Each named turn below is shown by a few rows before and after it. Which turns, in which order, take the first row of each later pair to the second? The first pair is answered.
W:
1.44 -1.22 -0.01 -1.15 -1.01 -1.26 -1.89 -0.09 0.75 2.74 -2.01 0.68
 -0.61 1.05 -2.48 2.06 -2.71 -1.38 1.37 0.91 -2.19 2.31 0.41 -1.53  ->  0.80 0.13 -0.13 -0.74 -2.74 1.55 -0.98 0.33 2.01 -2.78 0.44 0.50 -1.49
 1.06 -0.11 -0.31 -1.34 -2.20 0.47 -0.93 0.57 -0.53 2.48 -3.99
0.13 0.13 -2.27 1.16 0.71 1.57 0.96 -4.25 -1.81 2.46 1.12 0.91 2.00
 -0.14 -3.83 -1.44 1.26 1.24 2.46 0.78 -1.98 1.22 1.23 2.69  ->  -0.44 1.82 -1.89 1.82 -0.15 3.78 1.77 -3.00 -0.60 -2.24 2.87 0.14 0.96
 -0.15 -1.40 -2.75 2.76 1.27 1.26 -0.51 1.15 -1.40 2.36 1.02
0.40 1.04 0.71 0.17 0.58 -0.10 0.61 1.72 0.31 -1.04 0.27 -0.47 0.37 1.16
 0.29 1.53 -0.28 0.00 -0.82 -0.27 0.87 -1.01 0.00 -0.08  ->  0.66 0.10 0.41 -0.27 0.63 -0.95 0.32 0.79 -0.26 1.05 -0.42 0.23 0.89
 1.23 -0.89 1.85 -1.18 -0.34 -0.16 0.18 -0.79 0.26 -0.37 0.42
T:
1.45 0.61 -0.42 -1.11 -2.75 0.81 0.12 1.35 2.42 -2.51 1.27 -0.91 -0.20
 2.68 0.05 -0.43 -2.46 -1.19 -0.19 0.51 0.81 -1.04 1.67 -1.75  ->  0.88 1.94 0.57 0.01 -0.77 0.00 -0.31 2.27 2.26 -2.87 0.06 -2.37 -1.42
 1.15 1.39 0.74 -0.96 0.65 -1.20 0.96 2.50 -1.57 0.67 -1.26
2.14 1.79 2.47 0.81 1.72 -0.86 -0.29 3.79 -0.19 -0.75 -0.69 -3.30 -1.45
 1.69 1.06 0.88 0.20 -0.35 0.78 1.75 1.54 -0.44 -1.86 0.63  ->  0.21 1.02 1.01 1.63 2.40 0.42 2.22 1.44 -2.58 -1.30 2.14 -2.13 -0.11
 0.86 0.95 -1.96 1.54 0.29 0.36 0.92 1.61 -1.85 -2.18 2.59
-2.03 -1.25 0.77 -1.35 2.10 -0.87 -1.70 0.96 0.57 2.92 0.45 -0.71 -0.65
 0.73 -1.79 2.18 0.45 2.83 -1.17 2.14 -0.32 1.15 -1.82 2.36  ->  -2.78 -1.82 -0.14 -1.34 1.80 -0.26 -0.62 -0.27 -0.49 2.76 1.77 0.18 0.19
 0.64 -2.02 0.73 0.62 2.66 -1.19 1.71 -0.61 0.68 -1.68 3.19
K:
0.11 1.21 -0.26 -0.67 -1.52 -1.16 -0.56 2.29 4.35 1.05 -1.63 -3.45 -1.21
 -1.20 -0.05 -1.44 -1.35 0.64 -0.70 0.41 1.37 -2.03 -0.90 -1.51  ->  -0.03 1.12 -0.12 -0.47 -0.86 -1.69 -0.66 1.90 3.95 1.74 -2.14 -3.61
 -1.33 -1.63 -0.16 -0.93 -1.16 1.19 -0.84 0.64 1.24 -1.74 -1.37 -1.12
1.20 -0.92 1.17 -0.89 -1.64 0.22 -3.31 1.45 1.54 3.47 -2.32 0.30 -0.43
 2.50 -3.40 2.46 -4.09 -0.59 0.86 1.69 -2.85 4.47 1.56 -2.16  ->  1.33 -0.85 1.25 -0.99 -2.08 0.59 -3.25 1.29 1.70 2.93 -2.06 0.44 -0.68
 2.54 -3.30 2.33 -4.15 -0.89 0.83 1.47 -2.76 4.32 1.85 -2.73
1.43 1.20 0.52 -1.02 -1.75 1.46 -0.86 0.74 2.73 -3.60 0.43 0.25 0.51
 2.70 0.85 0.12 -0.68 0.86 -0.22 -0.38 -0.50 -0.33 2.17 -2.38  ->  -0.07 1.08 1.20 0.67 2.07 -1.46 -1.57 -1.36 0.10 0.19 -2.78 -0.42 -0.81
 -0.75 0.47 2.19 0.32 4.23 -0.48 0.93 -1.04 1.53 -0.35 -1.04
Y:
-0.76 2.29 0.38 3.57 -0.72 0.24 -0.28 0.87 0.20 -0.09 0.43 -0.06 -1.49
 -0.36 -3.39 0.24 0.03 0.94 -2.51 1.58 0.97 -2.49 0.41 1.92  ->  -0.53 1.28 -0.35 2.63 -2.55 1.07 -0.02 -0.54 0.29 -0.83 1.64 1.26 -0.84
 0.59 -4.06 -1.12 -1.05 -0.73 -1.54 0.77 -0.10 -2.14 1.85 0.79
-0.95 -1.30 0.44 -0.09 -0.89 -2.32 0.41 -1.09 -1.54 1.84 -1.07 0.87 1.00
 0.29 -2.36 0.14 0.50 -0.58 0.94 1.45 -2.85 1.26 -2.09 1.20  ->  -0.55 -0.47 0.94 0.16 -0.58 -2.43 0.48 1.13 -0.80 1.72 -0.88 -0.03 1.32
 1.19 -1.90 0.85 0.96 -0.35 0.33 2.05 -1.84 0.44 -2.73 2.36
-0.06 -1.75 -2.45 0.59 -1.46 0.95 1.63 -2.68 -1.06 1.33 2.79 0.27 0.59
 1.70 0.09 -1.40 -0.50 -0.67 0.07 -0.47 -1.17 0.58 0.08 -0.33  ->  -0.73 -0.64 -1.25 2.14 1.53 -0.77 0.91 -2.50 -2.05 2.55 0.33 -1.40 -0.73
 -0.61 0.89 0.55 1.02 2.07 -0.78 0.55 -0.08 0.75 -1.77 0.57
0.50 -1.12 -0.75 -1.64 -0.74 -0.13 -1.13 -0.94 1.06 1.24 -1.95 1.21
 -0.68 0.36 -0.19 1.50 -2.75 0.84 0.11 -0.76 -0.65 3.00 1.56 -1.70  ->  0.52 0.05 0.04 -0.89 0.69 -0.79 -1.43 1.27 1.47 1.53 -2.70 -0.25 -0.85
 0.45 0.56 2.87 -1.90 2.18 -0.86 0.20 0.54 2.38 0.35 -0.16
Q:
-0.94 -0.01 -1.85 1.46 0.52 -0.62 0.39 -1.80 0.95 1.32 0.60 1.93 5.84
 -2.61 -3.31 -0.59 -1.75 -1.13 3.45 0.75 -5.47 -0.35 -0.38 -0.35  ->  -0.84 0.90 -1.84 1.13 -1.41 1.08 0.23 -1.46 2.51 -2.36 1.58 2.00 4.81
 -2.42 -1.89 -1.68 -1.72 -2.47 3.50 -0.54 -3.92 -1.50 1.51 -3.27
-0.17 5.66 0.71 -1.09 -0.96 -1.01 -3.64 6.62 4.79 -0.46 -0.69 -4.07
 -3.67 1.25 0.99 1.98 -2.07 1.12 0.56 -0.28 1.18 -0.31 0.58 -0.45  ->  -2.75 6.12 0.24 1.02 1.52 -0.47 -1.33 5.72 2.25 -1.15 1.05 -4.44 -3.31
 -0.74 2.00 0.29 0.70 3.63 -0.95 -0.42 2.87 -2.48 -0.97 2.48
-1.11 -0.62 -0.59 -0.70 -0.38 -0.75 -0.77 -0.52 -2.83 1.40 0.53 2.02
 0.01 -1.85 -0.60 -1.13 -0.55 1.17 2.14 0.24 -2.08 1.94 -1.01 0.53  ->  -0.27 -0.25 -0.43 -1.40 -2.30 0.05 -1.37 -0.03 -1.02 -0.83 0.63 2.19
 -0.87 -1.18 0.03 -1.32 -1.12 -0.26 2.27 -0.76 -1.57 1.83 0.64 -2.16
-1.01 -2.19 -0.95 -1.77 -3.08 -2.59 2.21 -1.18 -0.29 3.27 0.39 -2.26
 -0.04 0.72 -3.36 -1.07 -3.08 -1.15 2.34 1.10 -3.45 3.80 0.28 2.15  ->  -1.58 -0.65 -0.91 -1.54 -5.33 0.61 3.08 -0.97 1.37 -3.19 2.52 -2.40
 -1.59 0.37 -0.73 -3.46 -1.82 -2.20 1.76 -1.30 -0.44 1.10 2.88 -1.81

(two turns a pair)
3.98 0.80 0.44 0.23 -2.12 0.71 1.19 1.72 1.96 1.15 0.05 -2.26 1.12 3.91
 1.65 0.77 0.12 -2.01 2.00 2.70 1.13 1.40 -5.27 -0.42  ->  3.31 0.77 0.91 1.05 -1.31 -0.48 -0.09 -1.59 0.98 1.27 -2.89 -2.15 -1.55
 0.41 1.86 1.75 0.16 -0.76 2.70 2.09 1.12 3.16 -4.86 -4.06 | Y T
-0.17 -2.79 -1.37 -0.66 -0.48 -1.20 0.45 -4.19 -2.32 3.51 -0.53 1.53
 0.59 -1.12 -2.33 -0.83 -1.26 -0.63 2.19 0.48 -3.43 2.87 0.16 -0.44  ->  -0.89 -1.21 -0.71 0.90 2.22 -1.36 1.91 -0.43 -2.86 3.80 0.86 -0.36 1.93
 -0.27 -1.26 -0.37 1.10 1.48 0.00 1.99 -1.16 0.26 -2.54 5.03 | Y T
0.90 0.57 0.76 0.45 1.37 0.83 -0.62 3.72 -0.44 -1.10 -1.36 -1.44 -0.27
 0.09 0.30 0.03 0.54 0.37 -0.09 1.59 1.37 -0.11 -1.61 1.81  ->  1.76 -0.93 -0.10 -0.90 0.07 0.52 -0.69 2.63 -0.48 0.65 -1.05 0.01 1.01
 1.35 -1.43 -0.29 -1.26 -1.13 1.04 1.84 -0.95 1.38 -1.14 1.90 | T Q
-1.07 -0.08 -1.10 -0.04 0.40 1.41 0.82 0.68 0.38 2.10 0.45 -1.44 0.19
 0.97 -0.39 1.41 0.84 0.10 -0.06 0.45 -0.87 0.56 0.14 2.29  ->  -1.14 -0.79 -1.53 -0.47 -0.33 1.51 0.87 -0.77 0.20 2.32 0.57 -0.61 0.10
 0.64 -0.86 0.84 0.09 -0.52 0.44 -0.16 -1.74 1.21 0.71 1.27 | T Y
-2.06 -0.54 -0.43 -0.53 -0.09 -3.75 1.11 -2.48 -0.34 3.45 -5.52 0.26
 -1.25 -3.27 1.46 2.50 0.66 1.06 2.49 -0.11 0.04 0.69 -2.68 -1.58  ->  -3.64 -1.14 -1.84 -0.50 -1.36 -1.63 2.99 -5.04 -1.42 0.86 -2.61 1.83
 -0.78 -3.74 1.88 -0.63 1.49 0.50 2.67 -1.86 0.25 -0.77 -1.53 -2.25 | W Q
1.62 3.58 1.49 0.72 -1.76 -0.71 -2.20 0.30 3.75 -0.55 -2.40 -1.45 0.54
 2.43 -1.21 1.21 -1.07 -2.02 -1.34 1.38 2.14 0.74 0.04 -3.16  ->  -1.37 2.41 -0.78 1.94 -1.16 1.60 1.84 -2.98 0.08 -1.95 2.71 0.41 2.86
 1.74 -1.27 -3.60 1.10 -1.28 -2.13 -0.03 2.11 -2.14 -0.47 0.20 | Q T
0.18 1.37 1.88 -0.08 -2.04 1.15 -0.80 2.26 2.16 -2.91 -1.59 -1.28 -0.87
 -0.25 0.86 0.00 0.73 0.49 0.15 1.04 2.07 -1.07 0.74 -3.16  ->  1.78 -0.26 1.26 -1.64 -3.04 0.36 -1.20 2.78 2.26 0.52 -1.37 -0.28 1.23
 2.18 -1.38 0.38 -1.49 -1.18 1.23 2.22 -0.86 0.69 0.49 -1.41 | W Y
-1.33 1.04 -0.02 0.78 0.76 -1.30 -0.11 -0.87 -1.02 0.14 -0.90 -0.18
 -0.55 -1.20 0.50 0.67 0.66 1.52 0.23 0.58 0.84 -0.08 -0.29 -0.41  ->  -1.66 0.69 -0.62 0.67 0.29 -0.37 0.85 -1.19 -1.30 -0.70 0.74 0.37 0.08
 -0.78 0.43 -0.73 0.93 1.10 0.10 0.11 0.78 -1.03 0.10 0.00 | T W
-1.13 2.66 0.14 -0.20 -0.74 2.47 -1.64 -0.76 -0.77 1.02 2.02 -0.83 -0.64
 0.94 -2.10 0.91 0.30 1.04 -2.52 0.41 2.04 0.62 -0.21 2.43  ->  -0.52 2.08 -0.21 -1.10 -1.89 2.65 -1.93 -1.02 -0.44 1.23 2.18 -0.20
 -0.06 1.91 -2.71 0.86 -0.68 -0.10 -2.00 0.30 1.10 1.14 0.44 1.72 | T Q
1.43 -1.50 -0.12 -1.71 -1.32 -0.85 -0.14 -0.37 0.74 2.12 -0.05 1.09 1.14
 0.87 -1.19 0.29 -2.00 -1.37 1.94 -0.07 -3.67 2.76 1.06 0.19  ->  -1.63 0.77 0.50 1.22 1.39 -0.16 0.81 -2.19 -0.94 -1.73 -0.62 -0.25 -1.78
 -3.88 1.96 -0.45 1.83 2.26 0.27 -1.34 0.53 0.35 0.47 -1.33 | Q Y
-0.41 -1.14 0.63 -1.61 -1.40 -0.59 1.40 -2.83 0.02 -1.55 0.85 2.01 2.92
 -0.38 -0.71 -0.70 -0.23 0.56 -0.51 2.21 2.48 1.77 1.13 -1.12  ->  -0.71 -1.16 0.63 -1.08 -0.62 -0.98 1.62 -2.90 -0.55 -0.79 0.77 1.79 3.18
 -0.64 -0.74 -0.59 0.28 1.21 -0.83 2.55 2.37 1.76 0.44 0.04 | Y T
1.04 -1.09 0.82 -0.78 -0.13 -1.38 -1.27 -0.26 0.22 2.09 -1.04 1.03 -0.54
 0.66 -0.36 1.68 -1.08 0.11 1.25 1.89 -1.40 1.47 -0.46 0.44  ->  0.62 0.44 0.86 -0.49 -1.65 1.05 -0.31 0.66 1.50 -2.70 0.99 0.57 -1.19
 1.00 1.61 -0.17 0.24 -0.60 0.47 0.38 1.33 -1.15 1.05 -1.28 | Y Q
3.03 -0.51 0.00 2.55 -0.34 0.60 -1.90 -0.41 -0.09 -3.17 -1.79 -0.39
 -1.83 -2.17 1.31 2.45 0.99 -0.84 -0.90 -2.48 0.33 -0.43 1.84 -5.04  ->  0.63 -1.24 -0.89 4.16 2.84 -0.16 0.38 -2.20 -3.64 -1.13 -0.22 -0.28
 -0.36 -3.76 0.92 1.20 3.11 1.78 -1.82 -1.79 0.10 -1.44 -0.59 -0.34 | W T
-2.22 1.50 0.66 1.13 2.54 0.73 -0.42 1.76 -0.15 -2.51 -1.23 -1.73 -1.48
 -3.16 0.16 0.94 1.46 1.41 -1.32 -2.68 2.76 -3.09 0.18 -2.12  ->  -1.66 -2.23 -1.18 -0.30 2.32 -0.91 0.31 -0.73 -2.62 3.82 -0.38 0.93 2.17
 -1.39 -4.06 0.33 -1.13 0.14 0.54 -1.26 -2.55 -0.28 -1.05 1.93 | T Q
0.34 -1.79 -0.79 2.58 1.63 -0.81 0.57 -2.30 0.71 3.49 0.07 -2.10 -4.08
 -1.67 -1.84 0.15 2.50 0.49 -0.92 3.15 -2.56 2.02 0.12 0.39  ->  1.32 -0.37 0.02 2.16 -0.41 0.47 -0.44 -0.44 3.60 -0.15 -0.12 -2.97 -5.60
 -0.89 -0.20 0.51 2.41 -0.89 -1.06 2.28 -0.43 1.13 2.00 -3.01 | Q W
0.78 1.00 -0.86 -1.10 -2.07 0.39 -2.20 -0.86 3.36 -0.48 -0.96 1.20 -0.64
 1.56 -1.27 -0.97 -0.94 -1.47 -0.30 0.55 1.82 2.05 2.58 -1.75  ->  -1.46 0.91 -1.08 1.07 1.86 -0.93 -0.30 -1.72 -0.13 2.10 -0.61 0.62 0.12
 -0.61 -1.16 -1.09 1.49 2.14 -1.67 1.63 2.21 1.22 -0.70 3.29 | Q W
-1.35 -1.28 -1.27 -2.44 2.31 -2.08 0.09 -2.30 0.60 1.63 1.11 4.46 -1.30
 1.55 2.15 1.35 -1.45 2.37 0.86 -1.81 -2.02 1.95 0.67 -0.84  ->  -1.34 0.04 -1.17 -2.25 1.31 -0.11 1.12 0.48 2.17 -1.73 3.57 3.72 -0.63
 3.30 3.65 0.14 -0.53 1.74 -0.13 -2.37 0.13 -0.79 1.17 -0.35 | K W
1.35 -0.98 -0.52 -2.41 0.29 -0.23 0.56 -0.58 1.59 1.49 2.76 2.97 1.87
 0.73 -0.34 -0.07 -2.41 -2.70 0.84 0.50 -1.72 1.31 1.34 -0.14  ->  1.45 0.89 1.10 -1.19 2.81 -1.47 0.32 3.13 2.08 2.10 1.54 0.57 1.47 0.80
 0.80 2.19 -0.72 -0.63 -0.70 2.14 0.30 0.31 -0.85 2.51 | Y Y
-1.71 1.49 0.00 1.51 1.24 1.36 1.75 1.27 -1.19 -3.87 1.17 -1.41 -1.41
 -0.63 1.91 -1.60 2.73 2.89 -1.91 -0.34 4.01 -3.56 -0.23 0.51  ->  1.27 -0.67 0.71 -0.42 1.89 -3.07 -1.28 2.41 -0.79 4.34 -3.19 -1.35 -0.07
 1.50 -2.16 2.91 -1.07 1.94 -0.02 2.81 -0.94 1.53 -1.82 2.44 | K Q
-1.06 -2.30 -0.21 0.04 0.33 4.29 2.38 -0.20 -1.10 2.35 1.59 0.08 4.02
 0.18 -0.12 2.54 -1.14 -1.03 -0.21 0.41 -1.80 1.14 -0.74 -0.50  ->  -0.71 -0.48 1.50 0.94 1.90 3.04 0.98 1.81 -0.33 2.30 -0.96 -1.84 2.25
 -0.98 1.06 5.04 -0.27 0.50 -1.10 1.26 0.04 1.26 -1.66 -0.93 | T T
3.10 1.38 1.54 -1.93 -2.13 0.04 -1.29 5.14 3.30 0.43 0.83 -1.17 0.56
 4.32 -0.48 1.98 -2.22 -2.34 0.58 0.37 -0.85 0.04 0.67 0.46  ->  0.91 0.84 1.23 0.01 2.10 -1.89 0.24 3.39 -0.56 4.25 0.51 -1.42 1.62 2.13
 -1.16 2.07 -0.37 0.95 -0.24 1.89 -1.29 0.07 -2.56 5.47 | Q W
1.12 0.70 2.01 1.38 0.20 0.36 1.07 3.97 0.59 0.79 -0.02 -1.23 0.87 1.45
 1.46 2.22 0.86 1.67 -1.82 0.08 3.64 -1.39 -1.77 2.33  ->  1.72 -0.90 0.62 -0.51 -4.15 2.47 1.08 0.90 1.45 -1.52 1.55 1.42 0.66
 2.04 0.69 -0.28 -1.55 -1.80 0.08 -2.19 1.90 -0.55 1.89 -2.66 | W Q
